One turn sends every row of this set to another row. A few are shown first. Where does it send the rows asked after them?
j906: [-1.70,0.80,-1.37,0.17,0.74,-1.38,-0.52,-1.80,0.32,0.39,-2.10,-1.48,1.90,0.44,0.26]
j943: [0.10,0.82,0.26,1.79,-0.61,1.87,-1.56,-1.83,1.46,-0.53,1.82,1.34,-0.46,-0.12,1.52]
j177: [0.43,-0.30,0.69,1.67,-0.88,-1.69,1.83,0.38,2.68,0.51,-1.20,0.27,-0.74,0.23,-0.85]
j170: [0.70,-1.97,-0.61,1.35,-1.95,2.42,1.12,-0.68,0.45,0.73,0.89,-0.95,-0.73,1.26,1.21]
j825: [-0.68,-1.54,0.96,-0.22,-2.01,-0.79,1.01,2.64,-0.77,2.09,0.19,-0.57,-0.02,-0.14,-0.52]
j239: [-0.30,1.48,0.07,-0.24,-0.31,0.48,-0.30,0.41,0.25,0.79,4.40,0.06,0.65,0.00,0.12]
j878: [-1.84,0.40,2.17,0.49,1.89,0.94,-1.45,-2.21,-0.72,0.94,-1.02,-0.19,0.05,-1.21,1.74]
j153: [-0.17,-1.39,0.36,-0.15,-0.71,0.13,0.75,1.74,-1.43,0.72,3.50,-0.51,0.68,-0.79,0.46]
j629: [-2.28,0.09,1.66,-0.49,1.18,0.53,0.66,1.15,-2.53,-0.94,2.18,0.59,0.71,-0.02,0.40]
j646: [-1.76,1.69,0.86,-0.38,1.38,0.02,0.21,-2.77,0.83,0.36,1.06,1.31,-1.74,-0.11,1.05]
j776: [0.21,-1.35,0.21,0.18,-1.73,2.27,-0.29,-2.31,0.93,0.31,-2.37,0.26,0.61,0.04,0.00]
j110: [1.43,-1.79,1.43,2.30,-1.01,0.64,1.27,0.12,0.80,1.50,-0.73,-0.14,-1.39,-1.10,1.46]
j56: [-1.21,0.95,1.62,-1.22,0.50,1.80,1.44,2.52,-0.85,0.64,1.34,0.87,-0.63,-1.46,0.38]
j244: [-1.35,1.44,0.33,0.96,2.78,0.18,-1.56,-0.71,1.20,-0.45,2.08,-0.82,-0.89,0.12,0.76]
j742: [3.12,0.87,-0.67,-0.35,-0.96,0.42,-0.47,-0.14,1.04,-0.45,0.23,-0.64,-0.16,2.22,-0.58]
j583: [1.09,0.17,0.43,0.43,1.71,-1.45,-0.09,0.73,-0.15,0.45,-3.06,-2.27,0.57,0.23,-0.11]
j173: [0.09,0.20,-0.04,0.08,-3.32,0.90,1.37,1.21,-0.24,1.61,0.91,0.04,0.61,1.84,-0.42]
j312: [0.92,-1.67,-0.08,-0.03,0.47,0.20,1.49,0.36,1.64,0.50,-2.10,-1.86,-1.22,0.65,-1.31]
j564: [0.58,-2.04,0.07,-0.25,-1.80,0.93,1.12,-2.55,0.81,1.32,1.66,-0.63,1.41,-0.39,0.16]
j767: [-0.50,0.19,-0.02,-0.24,-0.19,1.39,1.08,3.39,-1.46,0.09,0.84,-0.81,2.18,-0.83,0.39]
j523: [-2.44,-0.94,-0.94,0.48,-0.22,-0.81,0.86,1.80,-1.47,1.21,-1.94,-0.77,-0.40,-1.05,0.86]
j198: [-0.55,-1.04,-2.26,0.16,-1.31,0.74,2.43,0.31,0.12,1.44,-1.96,-0.66,-0.45,-0.85,0.21]
j181: [-1.16,-0.23,0.42,-1.17,-0.63,1.34,0.49,2.33,-0.30,2.58,0.61,-0.52,0.14,-2.51,0.45]
j811: [-2.70,-0.69,0.88,1.07,1.90,0.65,-0.56,-1.11,1.12,-0.41,-2.32,-1.13,0.82,-0.41,-0.43]
j434: [-0.19,1.34,1.00,-0.83,1.18,0.56,-2.37,-1.78,0.83,-0.89,-0.82,-0.43,1.95,0.82,-1.18]
j621: [1.60,0.82,1.39,0.33,0.27,-0.76,-0.82,-2.49,-0.34,-1.26,1.49,0.53,2.26,-0.49,0.08]
j362: [1.51,1.63,1.59,1.33,2.12,-0.03,-0.04,0.39,-0.70,-0.98,2.05,-0.04,-0.89,0.86,1.58]
j29: [0.79,0.53,-0.13,-0.31,-0.14,-0.71,0.26,-3.11,-0.47,0.18,-2.91,0.49,-0.36,-0.87,0.68]
j835: [-2.52,0.43,0.22,-1.57,2.37,-0.63,0.53,0.91,-1.90,0.45,-0.14,-0.24,-1.24,-1.06,0.23]
j33: [2.11,0.40,1.38,1.27,-2.32,-1.01,-0.66,-1.84,0.66,0.61,1.22,0.98,0.70,-0.41,0.55]
j960: [1.69,-0.97,1.88,-0.44,-1.03,1.34,-0.42,-0.93,-1.56,1.13,0.95,-1.47,2.04,1.37,0.67]
j884: [-0.09,0.92,1.41,-0.11,-0.54,1.42,-1.06,-0.38,-0.32,0.11,2.29,-0.78,0.42,3.32,0.08]
j757: [0.80,1.16,0.35,0.31,0.26,-0.05,1.44,-0.72,-0.53,-2.08,1.76,0.14,1.32,2.76,0.06]
j630: [-1.52,1.43,0.42,0.12,0.06,0.57,1.15,3.79,-0.81,0.74,-0.96,0.09,0.05,-0.71,0.41]
j982: [2.26,0.64,-0.43,1.01,-2.23,-1.59,0.12,-1.25,0.04,0.58,-1.89,0.14,0.20,0.48,0.53]
j520: [-1.90,0.61,0.02,-1.26,2.18,-0.19,1.67,0.14,0.56,-0.01,-2.07,-0.03,-0.47,-1.35,-1.51]
j994: [0.89,1.27,1.16,0.37,1.72,-0.94,0.42,-2.60,-0.22,-1.90,-0.87,1.37,0.03,-0.91,0.28]
j619: [1.16,0.39,-0.87,1.21,1.69,0.09,0.09,-0.68,2.37,-1.37,-1.46,0.21,-1.39,-1.05,-0.17]
j412: [-2.97,1.56,0.56,0.39,2.13,0.60,-0.13,-0.38,-0.23,-1.28,1.23,0.50,1.97,-0.92,-0.13]
j909: [-1.79,0.83,-0.72,-1.63,0.86,1.68,0.34,1.73,-2.00,1.08,0.04,-0.96,1.06,-1.56,1.13]

j434 -> j619
j767 -> j56
Where do these go?
j173 -> j239
j825 -> j153
j110 -> j960
j646 -> j906
j982 -> j33
j811 -> j312

One turn sends every row of this set to another row. A few are shown first. Where does it send the rows asked after them?
j79: [0.64,-1.00,-0.25,-0.15,0.85,-2.36,0.49,0.02,2.49,-0.57,4.70,0.43,1.05,-2.32,-0.69,-0.39,0.65,1.43,1.42,1.64,-0.76,-0.10,-0.04,2.89,-2.25,0.00,1.44,-2.19,-0.64,0.60,-0.34,0.97]
j377: [0.53,-1.58,-0.02,0.68,0.41,-2.51,-0.66,-0.62,1.78,-1.07,-2.67,1.67,-1.83,-0.26,-0.25,0.16,0.98,0.24,-1.12,1.73,-1.95,-0.09,-2.18,-4.48,-0.43,0.62,0.02,-1.22,-0.04,-0.08,0.13,0.18]
j911: [0.42,0.47,-0.78,1.06,1.20,0.18,0.75,-0.28,1.16,-0.92,1.48,-0.67,1.48,-1.99,-1.05,-0.10,1.87,0.87,1.84,-4.20,-1.26,0.28,0.85,-2.61,0.04,0.75,1.57,-0.48,0.61,-0.22,-0.13,-0.06]
j403: [0.57,0.67,-1.45,1.00,0.64,0.42,0.04,-0.90,-0.09,-0.93,2.10,-0.54,1.89,-0.99,-1.16,-0.06,0.86,0.83,1.34,-3.62,-0.88,1.13,0.78,-1.95,-0.35,0.76,1.40,0.42,1.97,-0.57,0.49,-0.06]
j378: [0.84,-2.43,-0.37,0.45,0.22,-2.83,-1.48,-1.22,1.25,-1.58,-2.23,2.12,-2.37,-0.54,-1.13,-0.20,1.83,0.79,-1.48,0.67,-2.44,-0.14,-2.03,-3.62,-0.25,0.38,-0.18,-1.22,-0.27,0.17,0.67,0.18]
j697: [-0.17,-0.30,-0.97,0.21,0.52,0.33,-0.04,0.02,0.54,-0.43,2.19,-0.49,-1.91,1.24,-0.56,0.62,2.20,-2.72,-1.04,3.43,-0.81,-0.11,-0.02,-0.15,-2.02,1.10,-0.30,-1.16,-0.46,1.06,-0.25,-3.13]
j16: [0.40,-1.87,-2.36,0.61,0.20,0.31,-1.22,-1.81,0.81,-1.13,-0.90,-3.02,1.12,-3.46,-0.96,0.28,-2.20,-0.13,-2.56,0.76,-2.30,-0.60,-3.04,0.58,-0.63,0.77,0.73,-1.06,0.30,0.10,0.69,1.41]
j611: [0.64,-0.74,-0.31,-0.07,0.70,-2.24,0.52,-0.01,2.36,-0.47,4.74,0.37,1.25,-1.99,-0.55,-0.29,0.22,1.31,1.40,2.02,-0.46,0.18,-0.09,2.88,-2.43,0.10,1.48,-1.92,-0.20,0.46,-0.33,0.96]
j498: [0.34,-2.22,-1.73,0.58,0.70,0.04,-0.69,-1.34,1.88,-1.23,-1.38,-3.04,0.64,-4.44,-0.97,0.20,-1.12,-0.06,-2.17,-0.04,-2.74,-1.47,-2.98,0.20,-0.13,0.68,0.82,-1.99,-1.00,0.41,0.20,1.39]
j986: [0.17,-1.56,-1.80,0.79,0.56,0.32,-0.43,-1.23,1.68,-0.80,-1.34,-3.28,1.18,-3.84,-0.51,0.45,-2.03,-0.44,-2.12,0.95,-2.29,-1.05,-3.08,-0.04,-0.50,0.85,0.95,-1.55,-0.26,0.07,0.08,1.47]
j554: [0.97,-2.22,-0.93,0.38,-0.22,-2.64,-2.00,-1.65,0.24,-1.60,-1.75,2.14,-1.96,0.27,-1.08,-0.16,0.88,0.72,-1.87,1.29,-1.99,0.65,-2.03,-3.20,-0.63,0.37,-0.33,-0.47,0.92,-0.11,1.15,0.24]
j338: [0.60,-0.76,-0.11,-0.06,0.85,-2.33,0.71,0.18,2.57,-0.44,4.57,0.34,1.25,-2.16,-0.56,-0.35,0.42,1.31,1.51,1.95,-0.59,-0.04,-0.15,2.74,-2.29,0.06,1.51,-2.14,-0.49,0.54,-0.45,0.93]
j592: [0.68,-0.99,-0.37,-0.14,0.68,-2.34,0.29,-0.11,2.19,-0.58,4.80,0.48,1.16,-2.18,-0.74,-0.38,0.50,1.49,1.31,1.75,-0.63,0.10,-0.10,3.11,-2.36,-0.02,1.43,-2.00,-0.33,0.54,-0.17,0.97]
j753: [0.64,0.06,-1.31,0.88,0.82,0.09,-0.05,-0.96,0.23,-1.28,2.05,-0.41,1.33,-1.66,-1.60,-0.27,1.90,1.16,1.37,-4.52,-1.34,0.63,0.84,-1.84,-0.01,0.63,1.30,-0.10,1.11,-0.22,0.51,-0.12]
j221: [0.31,1.07,-0.95,1.13,0.99,0.50,0.87,-0.22,0.78,-0.59,1.57,-0.79,1.98,-1.36,-0.59,0.11,0.84,0.58,1.81,-3.18,-0.79,0.74,0.65,-2.72,-0.25,0.86,1.61,0.04,1.47,-0.55,-0.18,-0.05]
j861: [-0.21,-0.64,-0.47,0.11,0.96,0.10,0.43,0.42,1.50,-0.47,1.75,-0.54,-2.33,0.40,-0.66,0.53,3.18,-2.59,-0.80,2.71,-1.18,-0.89,0.11,-0.48,-1.67,1.04,-0.22,-1.85,-1.61,1.40,-0.58,-3.18]
j307: [0.21,-1.07,-1.43,-0.10,0.34,0.03,-0.96,-0.61,-0.07,-0.96,2.65,-0.15,-2.34,1.16,-1.34,0.26,2.83,-2.23,-1.50,2.47,-1.15,-0.07,0.16,0.67,-1.86,0.88,-0.56,-1.06,-0.54,1.32,0.41,-3.13]
j865: [0.16,-1.42,-0.85,-0.09,0.70,-0.24,-0.49,-0.21,0.86,-1.02,2.24,-0.13,-2.77,0.28,-1.47,0.16,3.82,-2.15,-1.16,1.79,-1.61,-0.81,0.22,0.34,-1.57,0.88,-0.42,-1.81,-1.71,1.62,0.04,-3.22]
j562: [0.53,-2.46,-2.29,0.44,0.31,0.02,-1.43,-1.94,0.99,-1.48,-0.94,-2.80,0.64,-4.09,-1.40,0.09,-1.23,0.20,-2.63,-0.14,-2.73,-1.04,-2.90,0.89,-0.32,0.59,0.66,-1.48,-0.36,0.36,0.83,1.38]
j956: [0.64,-1.36,-0.59,0.68,-0.08,-2.29,-1.23,-1.12,0.76,-1.05,-2.18,1.75,-1.42,0.55,-0.30,0.20,0.03,0.20,-1.46,2.31,-1.56,0.66,-2.27,-4.02,-0.79,0.58,-0.13,-0.49,1.07,-0.39,0.55,0.28]

j865 -> j307
j753 -> j403
j554 -> j956
Where do these go?
j79 -> j592
j562 -> j16

